In the rows, 128 means zero.
Each path below is one point turned by a fixed rotation once a step. After each direction that follows a path, write how fast that rotation turns it, in deg/step (0 if it stays still).
Each turn is a multiple of 5 degrees from 10 to 175, or 0.
Each row of a path follows its step; steps can be skipped.
path 1
step 0: [134 137 122 131 123 120 132 128 126 132 136 128 120 123 128 119 118 119
 138 130 130 129 131 124 137 125 138 136 127 131 128 121 127 132 131 124
 129 130 126 129 129 122 121 134 122 125]
step 1: [133 127 136 135 122 136 124 126 128 130 131 138 121 122 131 125 123 113
 130 114 128 131 126 121 136 134 125 122 133 130 133 125 128 124 134 131
 122 129 124 129 133 129 127 128 135 126]
step 2: [128 128 135 125 131 138 124 133 123 129 128 127 124 122 117 131 115 127
 132 127 136 135 136 130 129 123 129 133 132 125 136 126 118 133 129 135
 129 139 124 127 135 126 133 129 129 130]
step 3: [140 133 129 130 122 126 132 125 129 127 132 129 119 120 131 129 118 138
 128 130 131 132 135 125 135 132 130 127 130 131 125 125 125 130 123 125
 123 133 130 118 133 118 120 140 130 127]
step 4: [129 121 126 139 128 133 129 125 121 136 125 134 120 130 134 115 120 120
 131 131 126 132 132 128 129 126 130 124 135 126 124 126 126 117 132 124
 123 136 122 130 134 127 126 132 136 132]
step 5: [133 133 133 127 135 138 129 122 130 141 125 125 126 123 122 129 118 122
 134 121 134 135 138 129 128 131 136 137 128 127 133 117 129 127 131 126
 122 125 121 123 127 129 127 125 126 128]
step 6: [147 136 136 123 127 129 127 141 125 132 129 129 119 130 129 128 126 125
 126 125 134 123 131 121 134 128 129 129 131 130 127 125 127 135 132 125
 126 131 120 124 130 122 128 139 134 129]
step 7: [124 130 131 134 118 134 127 129 121 125 130 137 128 122 130 117 117 129
 132 130 131 128 137 121 133 128 126 129 142 121 126 122 136 129 134 126
 131 137 123 125 132 133 126 131 126 129]
step 8: [131 127 126 135 133 128 121 122 121 128 132 120 114 119 125 129 125 121
 139 121 133 138 129 128 133 125 135 131 131 123 133 123 128 129 129 128
 124 130 125 127 131 127 118 133 124 124]
step 9: [140 129 132 122 122 134 125 129 128 132 127 139 120 120 133 130 123 121
 130 128 132 133 136 119 136 128 136 123 125 130 131 127 116 127 127 125
 128 125 124 135 135 127 127 128 135 126]
Directions:
[129 126 128 128 129 127 130 125 127 125 131 127 128 130 129 124 126 128
 127 127 125 127 126 128 129 128 130 128 129 126 127 126 128 126 130 129
 127 129 129 129 127 128 126 128 126 126] => 100
path 2
step 0: [120 137 133 128 126 124 129 130 119 125 120 116 125 121 129 123 130 128
 129 124 127 122 114 128 127 130 125 130 121 131 130 130 120 119 133 123
 139 121 123 121 122 133 118 125 129 119]
step 1: [116 134 128 138 142 132 141 137 124 130 133 127 130 134 135 127 129 127
 122 119 131 126 123 129 126 129 131 133 126 132 125 133 133 138 134 125
 130 131 136 128 124 124 139 129 120 129]
step 2: [127 125 115 132 134 133 134 129 134 133 117 130 132 126 122 129 130 115
 127 127 133 130 130 136 125 122 122 131 133 132 129 130 128 128 120 113
 132 125 131 134 139 131 122 121 134 122]
step 3: [135 141 127 112 125 126 131 131 121 133 127 131 140 118 124 131 125 127
 123 123 128 123 122 125 130 121 126 134 134 131 130 124 137 132 137 123
 130 132 124 130 125 132 116 131 122 129]
step 4: [122 139 121 120 131 125 117 132 126 126 131 126 124 134 136 130 128 127
 127 119 128 112 130 136 127 131 129 139 127 125 123 131 126 126 121 135
 135 129 134 136 137 131 135 131 123 127]
step 5: [125 123 126 136 133 132 118 122 120 121 122 133 131 126 133 126 122 115
 127 125 137 131 124 120 121 122 123 130 128 134 129 137 123 123 132 130
 126 135 126 134 129 125 126 135 129 113]
step 6: [133 127 140 130 125 127 134 120 123 126 131 124 131 125 128 125 129 120
 132 130 132 118 119 136 127 124 119 139 129 133 139 122 139 128 130 127
 133 132 139 125 120 129 135 121 134 127]
step 7: [128 138 117 132 136 133 123 129 132 128 126 133 130 141 131 126 129 132
 126 127 115 123 126 132 130 114 133 131 135 138 135 127 122 131 129 133
 132 125 136 118 126 129 125 121 127 127]
step 8: [121 136 114 127 132 119 133 130 114 124 130 129 120 129 129 129 124 121
 130 134 141 130 133 124 130 122 128 130 136 130 129 124 125 132 128 124
 123 130 122 130 124 142 126 130 137 126]
step 9: [131 129 128 129 127 124 133 127 123 129 123 122 120 115 122 121 124 131
 127 128 128 121 132 131 133 118 130 130 121 134 125 127 129 134 138 129
 142 140 138 131 138 125 129 137 131 129]
Directions:
[128 129 126 130 130 128 128 129 127 131 128 130 126 131 129 129 127 126
 127 128 123 126 129 125 129 132 129 130 127 127 130 129 128 126 129 128
 127 127 128 128 128 129 130 128 126 128] => 115
path 3
step 0: [122 132 129 126 130 125 132 134 127 127 130 130 138 132 132 129 124 116
 125 128 124 124 132 120 135 121 135 116 128 128 132 122 129 133 132 130
 130 117 130 120 123 136 133 129 116 137]
step 1: [123 133 120 128 128 126 137 125 124 129 129 128 139 126 141 124 130 121
 122 130 121 123 121 140 134 134 130 126 123 126 131 135 131 120 129 125
 126 131 130 132 116 130 126 124 121 121]
step 2: [123 126 131 130 127 133 127 137 139 127 128 133 133 130 131 122 131 123
 136 127 127 118 134 135 131 120 129 131 133 138 131 130 127 122 124 135
 125 126 119 133 125 129 126 136 123 112]
step 3: [121 121 130 119 127 124 126 137 126 129 138 142 123 129 135 128 124 124
 137 124 129 127 128 132 133 133 129 129 122 132 116 120 132 124 126 130
 130 120 128 130 129 122 120 125 120 131]
step 4: [117 125 127 124 128 123 129 117 129 117 135 141 129 123 132 126 121 120
 125 127 129 121 126 127 129 119 125 126 124 128 124 132 120 128 127 125
 128 130 137 123 128 129 136 139 120 132]
step 5: [125 133 143 126 128 128 142 126 125 130 123 130 127 128 141 132 130 131
 133 123 131 121 126 132 134 122 126 135 121 117 125 131 121 124 137 131
 125 128 128 130 119 128 130 132 126 123]
step 6: [132 123 123 130 140 127 139 129 127 123 121 138 124 134 133 123 132 124
 128 127 135 124 137 128 131 125 135 126 117 134 130 129 125 126 128 138
 122 119 121 131 131 133 120 135 128 129]
step 7: [130 129 119 134 129 128 122 127 123 123 129 133 120 131 129 120 123 132
 134 130 133 125 129 131 140 124 133 120 121 118 123 128 133 119 124 120
 133 123 130 129 123 116 123 133 121 126]
step 8: [128 128 134 115 131 134 122 128 127 126 125 135 133 126 128 121 128 133
 128 134 124 126 127 131 138 121 132 132 128 131 133 133 121 122 140 121
 133 131 129 133 134 124 130 143 124 135]
step 9: [127 133 140 123 128 124 128 125 131 123 127 129 128 135 119 130 133 134
 132 125 125 117 123 131 127 133 137 129 115 123 125 126 129 130 137 129
 126 121 124 130 126 138 123 131 115 132]
Directions:
[129 128 128 125 130 127 129 128 127 128 126 125 127 129 126 129 126 129
 128 128 127 129 127 129 127 127 123 125 130 130 128 127 129 129 127 127
 125 126 132 130 129 129 128 128 129 126] => 0
[129 124 127 127 130 129 126 127 130 126 130 131 129 127 128 127 129 128
 126 128 128 131 129 128 129 129 125 128 126 129 131 129 128 130 129 129
 125 131 128 130 126 131 127 130 128 129] => 160
